Rotation paths and how fast each direction turns (deg/step)
Each turn is a multiple of 5 degrees from 10 to 175, or 0.
Each row of a path follows its step; steps can be skipped.

step 0: [  8 -14  -5   1   3   3  -6   8   6   0   3   2   1   6  -2  -3  -7  -7
   1  -3  -1 -15  -7  -6  -2  -8   2   2  -2  -2   5   2  -2  -3 -11   2
  -4   3   3   1   4   8  -2 -11 -11  -9 -12 -12   1   1  12   5 -14   0
  -6  -2  -2  -3   4   7  -7   0  -2  -8   1  -7   1  -9 -12  -5   2  11
  -5]
step 1: [  1   7   8   5 -12   5  17  -2   9   4  -3   0  -4  -3 -13   1  -5  -3
  12   0 -15 -11  -1   0   8   4   6   1  -7  -6   2   3  -4   5   1  -4
  -2  -4  -4  -2   1  -1  -1   0   3   3  -9   6   1   9  -7   7  -1 -10
  11   0  -3  -2  -3   0  -3  -1  -3   1 -14   9  -3  -7  -6  11  10  -4
   6]
step 2: [  5   2  -1   1   5  -7 -17   2  -8 -11  -3  -3  -5  -6  12 -10   6  -9
   4  10  -5  -5  11   2  15   7   3   8   5  -4  -1  -2   3   1  -8   0
  -1  -3   1   5   4  -2  11  -5  -2   2   5   2   2  13   6  10   7  -2
   0   5  -5  11   1  -2   3   8 -10  -1  -2  -9  -2  -8   0  -4  -3  -1
  10]
step 4: [  0   0  -4  -4  -1  10   8  -8   7  -3  11 -11  -9   7   2   0  -5  -2
   5  -6 -11  -6 -12  11  13   5   0   3  -5  -1   0   7  -9   2  -7  -9
   8   7  -1  -1  -1   0  -3  -2  12   7   2   2   1   0  -1   8  10   4
   5  -4  -4   0  -4   2  10   6  -1   4 -13   2  12   2 -11   6  -7  -6
   2]
step 8: [  7  -1  -8  14   1   2  -7  -6  -5  -4   1 -11   1  -3  -2  -4   6  -5
  11   1   4  -3  -1  10  -4   1   3   7   3  -4   1   0   0   1   1   0
  -4   4   8  -1  -7   6  11  -7  -5  -8 -17   2  -3  13   6   4  -1 -14
   3   0 -11  -6   5  -2  -3 -14  -2  -9   6   1   6   9   0  -9   2  10
  -6]
step 9: [-12  -7   0   2  -3  -8   4   5  16  -4   4  10   7   1  -3   3  -4  -8
   2   4  -5 -11   1  -6   3   2  -4   3  -2  -2  -4   6  -2   3  12  -2
   3  -3  -1  13   3  12  -9 -10  -5  -1  -7   6  13   7  14   7  -2   4
 -11   2   4   0   5  -2  -7   3  -5   4  -7   6   5  -3  -8   8   7   7
   3]
step 10: [ 10   9   2   6  -3   9 -10  -5   0   4   4  -7  -5  -7  -2  -5  -1  -4
   5   5 -27  -1  -4  -3   2  -3  -1  -4  -4  -2  -4   0   5   4   9   4
  -2 -12  -8   1  -2  -1  -2  -6   4   6   8   0   3  14  -1  -3  11  -5
  13  -5  -2   5  -1   4  -8   3  -6   4  -1   0  -9   2  -2  -6   0 -14
   4]
step 13: [  5   4   0  -7  -8   6  -1   2  -8  -8   5  -8  -4  -5  -1   5  -2  -6
  -1   6  -6 -16  -1   5  19  10  -1  -1  -9   1   1  -1   2  -2  -1   0
  -1  -1  10   6   2  -2   6  -3   6   2   4  -2  -1  11  -2  13   5  -1
  19  -5   1   1  -2  -6  10   1  -5  -1   5   2 -15   5  -6   1   2 -12
   3]
step 18: [  3  -5   2 -13  -4   4  -2   5   8   8   0 -13  -7   8  -5   1   4  -5
  -1   7  -7   2  -4  -7   4 -13   0   2  -9   3  -6   6   4   0   0   2
   3  -2  -4   0   6   9 -11 -16   5   4   1   3   3  -1  13   8   8   1
  -2  -6  -8  -3  -1   6 -10   1  -1   6  -6   8  -4 -11  -9  14   0  -3
  -2]
step 21: [  5   1   1 -14  -4   5 -10  -2   9   3   0  -2   2   8  -2   0  -7  -5
   3   1 -10 -20   1 -10   8  -3  -5   1  -3  -7  -4   1 -12   5  -5   2
   1  -9  -4   8  10   5  -1  -8   3   3  -4   6   0   5  -2  -2  -3   7
   8  -2  -1  -1   5  12 -10  -1 -12   0  -7   2  -9  -4  -7  -2  -2  -2
  13]
Directions:
[ 0 -1  3 -2  1 -2  3 -2  3  0 -1  1 -1 -1 -1  0 -2  0  2 -1 -1  0  0  3
  1 -2  0 -1 -2  0 -1 -1  0 -1  1  2  1  1  0 -2  2  3 -1 -2  1  2  1  1
 -1  0  0 -1  0  0 -1  0  0  0  4  1  2  1  0 -4  0  2 -1 -1  1 -2  1 -3
  0]
125
[ 0  2  0 -3  0 -2 -3  0 -2 -2  2 -4  0 -1 -1  0  3  1  0 -1 -3  0  0  1
  1 -2  1 -3 -2  0  1  3 -1  1 -3  5  2 -2  0  1 -2 -1  1  0 -1  2  1  2
 -1  0  1 -1  0  2  2  1 -1  0  0  0  0 -1 -1  1 -1  2  0  1  1  1 -1  0
  2]
130

step 0: [  7   3   3 -10  -2  -5  -9   7  -8  -1  -3 -10  -3   1  -8  10   4   7
  -4  -2   0  -5  12   9 -13   0   5   5   7   2 -15  12 -12  -8  15  -6
   4   2  -4  -6  13  -8   8   2   1   3  -4   7  -8   3 -10   0  -5  -6
  -5  -8  -2  -2   6  11  -7  13   0   5   7 -11   2   5  -7   2  -3   1
  -1]
step 6: [  3  14  -7  -3  -2   5  -7  -3  10   5  -9  -5  10   3 -10   6   2  -7
   3   1  -1  -4  -9   2  -8 -12   6  14  21 -10   0   1  -9  -7  -5  -5
   7   0  -4   3  -8  -5  -1   0   1  -9  -3  -4   4  -6   0 -12   0   3
  -6  -4  -9   2   2   2 -11  22  -7   3  11   1  -2  -3  -3   1  -4   3
  -1]
step 7: [ 17   5  -5 -16  -3   2   5   4  -8  -7   3 -16  -7  -6  -6  14   8   6
  -6 -13  -5  -8  -2 -10  -8  -7   0   7  -8  -5  -7   7   5  -1  12  -3
  -4  -5  -2   2   2  -7 -11   0 -12  -4   0  -1   5  -4  -2  -8   0   5
   2 -10  -9   1   7   0   7   2  -8  -1   2  -5  -2  11 -10  -7 -11   6
  -1]
step 8: [  9   5   0 -12  -6   8   7  -4   6  -3   2  -2   4  -4 -10  -3   0  -2
   2  -1   0  -2  -5   0   6  -1  -7  -3  12  -1  -8 -18  -5 -16   4  -4
  -7   5   6   2   0  -4  -7   0 -10   2  15  -4  -3 -19  -8   2  -7 -15
  -9  -9   8   7   3   7   3  10   0   1  -3  -7   3   7   3   2 -11 -12
   0]
step 9: [ -6  12  -2 -10   0  -5  -6  -7  -3  10  -7 -12   0   4 -11   3  11   1
   2   5  -2  -6  -1   0  -8   1   2  -1  12  -1   1  -5   3 -10   3  -5
   6   8  -2   6  -5  -2  -2  -8  -7   9  14  -5 -15  -3  -4  -9 -10   3
   4  13 -20   0  14  -3   4   1  -8   0   2   0  10   0   9  -8  -4   9
   1]
step 15: [ 10  -2   3  -3  -1   1   9  -3   4  12   4   0  -3  10   2 -11   7 -12
  -4  -6  13  -6 -10 -13   1  -1   3   7  10   8 -10  -3   1  -9  -6   0
   1 -12   6   4   8  -5   2  -3 -12   2   4 -21  -7 -11  -6   2   0  -3
   3  -2  -3  12   4   1   7  12  -1  -2   7  -2  12  -4   6  -9  -4   5
  -1]
step 17: [  1   2  -6  -6   7  -3   1   4   2  -6 -11 -10  13  -1  -5   0  -2   0
 -10   4  -3  -1   4   1   8  -3   7  11  -1  18  -2  11   7   0  -5 -13
   8   0   2  -6   3  -5  -4   1   1  -7   7 -14   8  -7  -5 -10  -8  -3
   4  -5  -6  -1  -1  -1  12   9   1  -3  10   2   2   2  -3 -12 -19 -13
   9]
step 18: [  5  -9 -14   3  -8  10   3  -1  -4  -3   2   4   3   8   2  -3   4 -10
  -5 -15   9 -15 -10  13  -8   3   3   4   2  -1   1   7   1  -3   4   2
   0  -3   4  -6  -3 -13  -1  -4 -12   6   8  -1 -10  -6  -5  -7  -8 -13
   1  -3  -9   2   0   2   0  -3  -5 -13  -9   4  11  13   0  -9  -6 -11
   3]
step 19: [  1   1   1   4  10  -3   0  -2  -2 -10  -8 -12   6  10 -17  -3   5  -7
   8 -11  10   5  -3   1   5   2  -5 -11  11   0   5  -6  -2   7   4 -12
  -3  -1  -3  -2   1  -2   4  -3   0   3  15 -11   8  -5  -8  -8   3   3
  -2   4 -13   2   7  12  -1  -3  16  -1  -5   2  10  12   1   4  -7   2
  14]
step 20: [  3  -2 -11   6  14 -13  -5  -1  -9   4  -6  -3   0  -3   1  -7   0  -2
 -14  -5  20  -9  -9  -9  -6  -5  -8   3   5   5   5   3   0  -6  -4  -6
  -1  -7   5  -5  -3   5 -10  -6  -7  -6   7 -10  -9  -3  -4  -1  -4  -1
   1   1  -6 -10  -6   7  17  12   4   0  14   4   4   1   7 -10   2   5
   8]
Directions:
[-2 -1  2 -2 -1 -1 -1  0 -1  0 -1  0  0  1  1  0  2  0 -1 -3 -1  1  0  0
  0  2 -1 -4  2 -1 -1 -2 -2 -1  1  0  0  0 -1 -1  1 -1 -1  0  2  1  0 -1
  2 -2  4  1 -1  1  0 -1  3 -1 -2  1 -3 -1  4  1  0  2 -1  3 -2  0 -3 -2
 -2]
130
[-2  1 -4  1 -1 -1  1  1  0 -1  2 -2 -2  0  1  2  2  1 -2  1  0  0 -1 -1
  1 -2  2  2  0  4  3  0  0  1 -1 -2  0  1 -1  1  0  0  0 -4  2  0  0 -1
 -1 -2  1  0  1  1  1  0  1  1  2  1  0  1  0  1  1  5 -2  0  2 -1 -1  2
 -2]
135
[ 1  1  2  1  1  3  1  1  1  2  2  1  3  0 -1 -1 -1  0  1  0 -1  2  2  0
  2  1 -1  1  0  4 -1 -1  0  0  0 -3 -1 -1  1 -1 -4  0  1 -1  0 -2  1 -2
  3 -3  0  1  4 -1  1  2  0  2  0  0 -2 -1  0  1  0 -1 -2 -2 -1  2 -3  0
  1]
160
[ 1  0  0  1 -2 -1 -2  0 -1 -1  4  5  0  0  0 -1  2  2 -1  0  0  0  0 -2
 -1 -2  0  0  0  2  2  1 -1 -1  0  2 -1  1 -1  0  0 -1 -1  1  1 -2 -1  0
 -2 -1  0  1  2 -4  0 -1  0  1  1  1 -1 -1  0  0  2 -4  4  4 -1  0  1 -1
  0]
140

step 0: [  1  -3  -3  -2   4  -2   2  -9   0  -8  -3  -5  -1   0   5  -4  -6   1
  12  -7   2   3  -5  -6  -3  -1  -3 -10  -8  -1   3   4  -1  -6 -10   4
  -5   1   4 -10  11  -2  -5  -8   1   0  -1 -12  -7   1  -7  -3   6   0
   9  10  -9  -8   4  -1   1  -1   1   1 -11   0   0  11   9   0   6 -13
   0]
step 1: [  4 -10   6   9   6   8  -4   7  -5  -3   3  -1   9  -1   0   2  -3  -6
   7  -1  -8  -4  -1 -17  -2  -7  -2  -9   5 -11  -3   2   3 -17  -4  -4
  -3   8   0   2  -3  -7  -2   2  -2   2   6  -1  -3  -4   6  -7   5  -2
  -3   2 -10  -6  -2   3  -8  -7  -4  -3  -4   3  -3  -2   9   4  -1   3
   7]
step 2: [  8   0   0  -8  -1   1  -7   5   0   2  12  -8  14   0   3   4   7   3
   5   4   4   4 -13   7   0 -17   6   1   5  -2  -6  -3  -6  -7  -8  -2
   1   3  -2   0  -3  -3   4   6  -6   3   6   0  -2  -1   3   4   5  -2
   4  -4   4   3   0   0   9 -13 -10  -6   5  -4  -2  -4   9  -5   1   2
  -6]
step 4: [  0  -9   2  -2  -1   3   4  -6   0  -6   5   3   3  -9  -6  -8  -3  -1
   2  -1  -1  -2   1   2  -4   5 -11   3  -8   2   1 -11  10  -7   6   2
   6   1   0   9   2  -3  -2   0 -11   1   6  12  -2  -8   2   0  -6   1
   1  19   5  13   6   5  -8 -11   5   1  -9  -4   5   0  -1  -1  -1  -3
   1]
step 5: [  6   1   1   0 -10   1  -8   2   0   1   3   3   1 -12  -6  -1  -8  -9
   0  -1   3  -9  -2  10 -10  -4  -7   2   0  -6  -7   6  -5   2   2   0
  -1   4   0  -9  -7   4   3  -4  -4   1   4   6   1  -1 -12   1   8   1
   4  10  -4   6  -7  -1   8  -1   3   1 -11  -1  19  -3  -1   4   6  11
   4]
step 9: [  3   0  -3  -5   0  13   6   2  -9  -4   2  -5   7   1   6  -5  -1   1
 -10  -1   3   6  -7   8   1 -12  -4  -6  -4  -3  -3  -9   0   3  -7  -1
  -8   7   1 -16  -1   0   0  -8  -9  -1  -2  -9  -3   8   5   8 -12  -3
  -7   0   4  -1   0   4  -5  -4   2 -11  -4   1  -2   0  -6   6  11   0
  -1]
step 10: [  7   1   6  10   6   1   0  -2  -2  -4   2   8   3  -9  -4   2  10   8
  -1 -10   0   9  -1   3  -5  -2  -2  -1  -6  -2   6 -11   9 -10  -4  -1
  -3   9   2 -11  -9   3  -3  -4   6   4  12   1  -1  -2  -4  -6 -11   6
  -5   8   6   4  -3  -2  -2   2  -8  -3 -13  -7  -7  -1  -4   3  -7  -5
  -2]
step 12: [ -3   3   8  -2 -10  10   3  -1  -2  -2   5  -1   1  -8   1 -11 -11  -5
   4  -1   7  -1  -5  -2  -1  -5   6 -10   6   0   9  -2  -2 -10  -9   3
   0   1  10   1   5 -10  -6   3   5  -3  -2  -2  -1   2   0   1   8   2
   9  -8  -6   0  -5   1   5  -1   0   8 -13  -7   6   7   5   2  13  -1
   3]
step 15: [ -1  -2   3 -20  -5   4   2  11 -11  -1  -4   2   2  -3  -9   0  -1  -9
 -14  -1   0   5 -18   0   2   3 -10  -1  -3  -1  -1  -1   3   0   0   8
   9   5  -2   7   6   3  -1  -4  -5   0   5  -6  -5   4  -4  -4  -3   0
  -4   1   6   0   3   3   0 -12  -7  -1  -3  -4  -3  -4   1  -2   9   6
   0]
step 21: [  7  -1   5 -16   3   5  -1   5   0  -2   2  -9  -2  -2   2   7   1  -7
  -2 -10   5  -5  -2   7  -8 -12  -1  -1   2   0   1 -10   3   0  -4  -3
   7   7   1 -12   0  -6   2  -3  -1   2   4  12  -9  -1   3  -5  -8  -3
   1  13   1   2  -2   5   5  -3  -7  -9  -3  -1   2  -3   1  -1  17  -2
   4]
Directions:
[-1  1  0  1  0  0 -2 -1  0  1  0  1  1 -1  2 -1  1  1 -3  2  1  4 -1  1
  1  0  1  3 -1  0  0 -3  1  0  0 -2 -1 -1  0 -1 -1  0  0  2 -1 -3  3  0
  2  0 -1 -1 -1  4  0  1  2  1  2  2 -2 -2  0 -1 -1  0 -1  1 -2  1  1  3
 -2]
55
[ 2 -1  1  1  1 -4  2  1  0  2  3 -1 -2 -2 -2 -1 -1  3  0  1  2  2 -1  0
  0  0  2 -2 -1  1  0 -1 -1 -3  1  1  1  1  1 -1  1 -1  0  1  2  0  2  0
  2 -2  1  0  1 -2  1 -1 -1  1  2 -2  0  0  4  0  0 -2  0  1  0  0 -1 -2
 -5]
175
[ 1 -1  2  0  1  2 -3  2 -2 -1  2  3 -1  0  3  3 -2  2 -1  0 -1 -1  1  0
  0 -1 -1  0  0 -2  0  0  2  2  1  1  2  0  1 -1  4  0  3  1 -1 -1 -2  2
  0 -2  1 -3  2 -2  0  1 -1  1  1  0  1 -1 -1  2  1 -3  2 -2  0  2  0  1
  0]
110
[ 3  1  2 -2  1  0  0  0  0 -1 -2 -1  2 -1 -1  0  2  1 -1 -3  1  0  3  1
 -3 -1  3  1 -1  0  1  3  2  2  0 -2  1  1  1  0 -2  0  2  1 -2 -1  2 -1
  0  0  1  1 -1 -3  2 -2 -2  0 -1  0  0  1 -2 -1  0 -1  0  2  0  0 -2  2
 -2]
95
